In the rows, zero is written as 128.
Rotation paths and how fast each direction turns (deg/step):
Each turn is a multiple of 5 degrees from 10 to 175, or 0.
Each row of a path follows its step; steps can be skipped.
Rotation 1:
step 2: [129 129 113 129 124 128 137 134 123 129 119 136 131 131 120 128 135 128
 132 130 123 124 125 124 125 129 129 129 130 132 121 138 131 122 129 125
 117 125 133 122 129 121 134 133 133 129 127 138 123 125 140 125 128 137
 128 128]
step 4: [133 133 129 135 133 128 124 130 131 133 120 139 133 125 131 124 130 135
 121 133 133 127 128 142 122 130 129 136 129 131 125 132 129 120 128 118
 131 121 135 128 130 131 130 139 135 123 134 128 123 127 125 125 136 136
 126 118]
step 5: [131 129 126 125 121 136 132 136 125 134 120 137 124 133 125 124 135 127
 122 130 135 128 117 134 115 137 126 132 122 129 122 129 128 123 131 128
 127 129 129 124 127 130 135 133 132 131 142 131 133 123 134 124 126 136
 123 125]
step 6: [133 124 122 125 123 131 123 140 124 132 125 121 128 130 131 127 134 125
 130 126 124 132 124 128 121 133 121 132 131 134 128 125 124 134 134 118
 124 125 125 121 124 131 137 129 136 136 131 135 127 130 128 125 140 141
 126 122]
step 9: [136 131 123 123 130 127 129 130 126 130 122 129 134 132 138 122 131 125
 120 132 130 122 127 137 123 128 130 133 135 127 120 132 136 136 134 119
 123 129 125 124 123 134 127 134 127 133 133 133 122 122 127 129 140 136
 132 118]
step 12: [137 129 121 125 128 129 130 138 126 137 128 131 131 127 133 128 121 131
 133 128 124 124 129 130 120 133 125 138 134 130 126 124 139 125 129 118
 129 130 131 116 121 119 129 136 134 133 125 135 126 130 128 122 138 133
 125 123]
step 13: [125 133 128 126 124 134 126 130 123 132 125 135 126 127 127 127 129 129
 128 131 125 128 118 129 126 135 131 147 128 132 117 134 135 123 124 119
 124 121 131 124 125 130 119 130 141 130 126 132 124 125 128 128 127 131
 125 118]
step 14: [130 134 126 124 124 132 135 131 122 135 119 130 130 128 122 121 133 121
 122 133 124 131 123 135 126 130 121 132 134 131 109 135 128 134 125 126
 128 125 130 132 126 134 133 131 128 131 128 127 127 133 130 127 136 137
 120 121]
step 15: [133 134 120 131 123 130 132 132 123 128 122 131 131 134 133 128 122 120
 132 123 131 132 127 131 128 136 126 129 134 129 121 134 135 126 144 125
 134 122 130 127 126 130 139 136 129 130 134 132 124 127 130 122 135 137
 131 118]
Speeds:
[128 129 129 129 129 126 128 127 129 128 125 131 127 129 130 126 128 129
 129 127 128 127 129 128 129 127 130 128 131 127 128 128 128 127 128 132
 129 127 128 126 130 131 129 127 128 128 131 126 127 127 129 129 130 130
 130 129] -> 60
[127 125 125 125 124 127 129 130 128 128 128 130 130 128 128 126 126 127
 128 128 129 128 128 130 129 128 127 127 128 127 129 128 129 128 129 131
 128 131 129 128 128 126 127 128 126 132 128 130 129 129 128 126 127 130
 131 128] -> 115
[127 127 129 127 130 130 128 128 128 128 126 127 128 128 128 129 128 129
 127 128 126 130 129 128 127 125 126 128 130 128 129 128 127 132 128 127
 131 131 127 126 125 130 129 131 128 130 127 127 127 131 129 130 129 128
 129 129] -> 130
[128 128 129 129 127 128 129 124 128 130 129 130 127 128 128 128 126 127
 125 129 130 129 129 129 129 126 129 129 129 128 127 130 129 133 125 127
 128 128 129 129 130 127 128 128 129 127 129 129 126 129 127 128 126 130
 129 126] -> 70
Rotation 2:
step 0: [127 123 132 123 128 120 129 132 132 134 119 121 128 138 138 117 133 127
 125 126 117 128 125 131 130 130 129 127 123 119 123 130 121 127 127 136
 126 131 131 139 128 133 129 130 115 125 130 133 132 119 128 125 128 114
 126 122]
step 2: [128 128 126 129 135 120 123 131 130 124 131 122 137 128 125 119 124 136
 122 123 124 120 133 119 131 130 123 135 136 130 125 132 131 135 142 127
 117 133 126 137 123 125 126 128 138 134 138 126 122 128 123 132 132 118
 128 131]
step 5: [130 116 127 130 138 116 130 127 127 123 134 130 131 129 129 132 118 129
 131 124 122 121 128 129 118 128 132 118 127 132 126 130 136 130 130 125
 113 131 128 126 135 126 126 124 131 137 128 122 129 124 137 121 131 120
 123 118]
step 6: [130 126 123 127 124 128 141 127 126 134 137 125 120 122 118 130 138 130
 133 125 118 129 127 132 117 120 133 121 121 125 127 128 118 126 127 130
 133 128 128 119 125 116 123 129 131 123 122 130 136 126 122 135 125 127
 121 128]
step 9: [127 130 117 128 124 124 131 140 127 140 122 120 129 124 126 123 131 133
 135 115 124 129 128 133 130 130 117 134 120 124 126 122 119 137 131 133
 133 133 121 122 118 129 123 130 123 117 128 125 126 123 128 133 129 127
 135 129]
step 11: [129 116 124 132 135 129 125 132 126 126 131 128 139 120 140 129 126 125
 129 131 128 131 132 130 131 132 127 128 131 122 128 121 128 128 137 125
 136 124 134 132 119 115 125 140 137 124 131 138 130 120 123 136 131 121
 127 127]
step 12: [141 120 129 124 128 125 127 137 127 132 119 125 125 131 131 135 129 117
 135 129 131 127 133 133 129 128 126 120 127 134 123 133 122 136 132 125
 124 129 123 119 119 138 120 125 127 119 135 124 123 132 122 124 119 127
 133 120]
step 14: [137 119 122 116 132 126 121 123 117 124 139 127 121 122 130 128 134 130
 130 118 128 130 128 135 126 131 126 120 128 137 122 121 121 127 135 128
 122 127 133 134 121 126 125 136 128 133 124 130 138 123 138 131 125 120
 128 126]
step 15: [129 135 136 122 120 130 126 123 129 137 136 116 128 127 128 127 129 123
 128 132 127 119 133 131 123 126 137 119 125 132 130 142 111 127 126 127
 123 133 122 119 125 132 133 126 125 130 135 132 125 138 126 133 124 124
 126 127]
Speeds:
[127 127 128 127 130 128 128 129 126 128 126 130 131 126 130 129 129 126
 129 125 130 128 126 130 128 130 128 127 129 130 127 129 126 128 126 128
 127 128 127 126 127 128 129 128 128 127 127 132 129 129 126 130 130 130
 131 129] -> 20
Rotation 3:
step 1: [133 128 130 133 128 129 130 132 122 140 126 124 127 124 132 113 134 130
 132 135 139 118 134 119 137 136 131 127 129 136 114 125 123 132 122 128
 123 132 126 128 121 131 127 130 129 121 130 125 128 125 129 124 136 120
 137 132]
step 2: [126 128 134 132 138 120 127 129 121 141 129 121 129 131 128 129 125 134
 134 119 130 123 116 127 122 134 128 122 134 133 120 129 133 134 120 132
 127 120 132 127 124 125 129 130 123 129 138 116 127 133 135 129 134 125
 136 135]
step 6: [126 136 121 129 129 135 124 125 117 133 132 121 132 129 137 137 138 131
 129 122 131 123 127 117 134 124 127 130 131 129 127 118 129 131 123 124
 124 126 132 133 115 128 122 126 125 129 131 123 125 135 137 132 124 133
 145 130]
step 7: [131 134 133 130 134 125 118 136 116 131 123 119 116 131 129 129 132 128
 132 128 127 125 126 131 134 131 121 125 121 128 125 119 117 122 124 126
 122 126 129 128 128 123 138 124 123 119 123 125 123 130 131 123 129 140
 140 130]
step 10: [130 133 128 127 127 130 123 132 122 138 125 119 121 130 133 120 134 130
 138 121 140 121 131 121 133 139 127 124 125 126 122 131 125 134 122 135
 131 124 135 130 124 130 127 129 128 129 141 125 122 132 125 126 133 115
 137 130]
step 11: [119 130 126 142 132 124 126 130 118 143 131 127 130 133 121 134 120 132
 126 122 130 128 128 125 125 137 126 125 127 124 117 124 123 133 118 128
 126 123 127 132 129 131 132 125 121 123 130 117 129 138 137 125 134 127
 127 132]
step 13: [134 125 136 122 130 119 128 130 122 141 124 117 120 133 126 133 126 130
 135 135 131 128 139 136 127 129 129 125 130 129 131 124 135 131 125 124
 127 130 132 128 120 133 128 129 125 131 126 122 123 129 146 137 140 126
 134 127]
step 14: [132 134 123 132 130 130 129 130 120 140 126 122 133 126 135 127 136 118
 130 122 130 134 131 123 130 126 131 126 134 116 139 119 125 134 127 132
 134 128 136 133 121 129 127 124 124 128 125 115 123 127 140 123 131 126
 136 132]
step 15: [128 137 124 131 132 128 128 132 128 138 130 126 125 128 131 135 138 131
 122 128 128 121 134 125 137 134 123 123 129 131 118 122 116 131 126 116
 127 129 133 136 122 132 126 123 126 124 124 123 126 129 132 129 127 138
 146 126]
Speeds:
[128 127 130 129 127 129 131 129 127 125 126 130 130 131 127 127 129 129
 127 128 126 127 129 128 127 125 129 129 129 128 128 132 128 127 130 129
 131 127 127 129 129 128 129 127 128 130 127 131 128 130 127 128 127 127
 128 128] -> 0
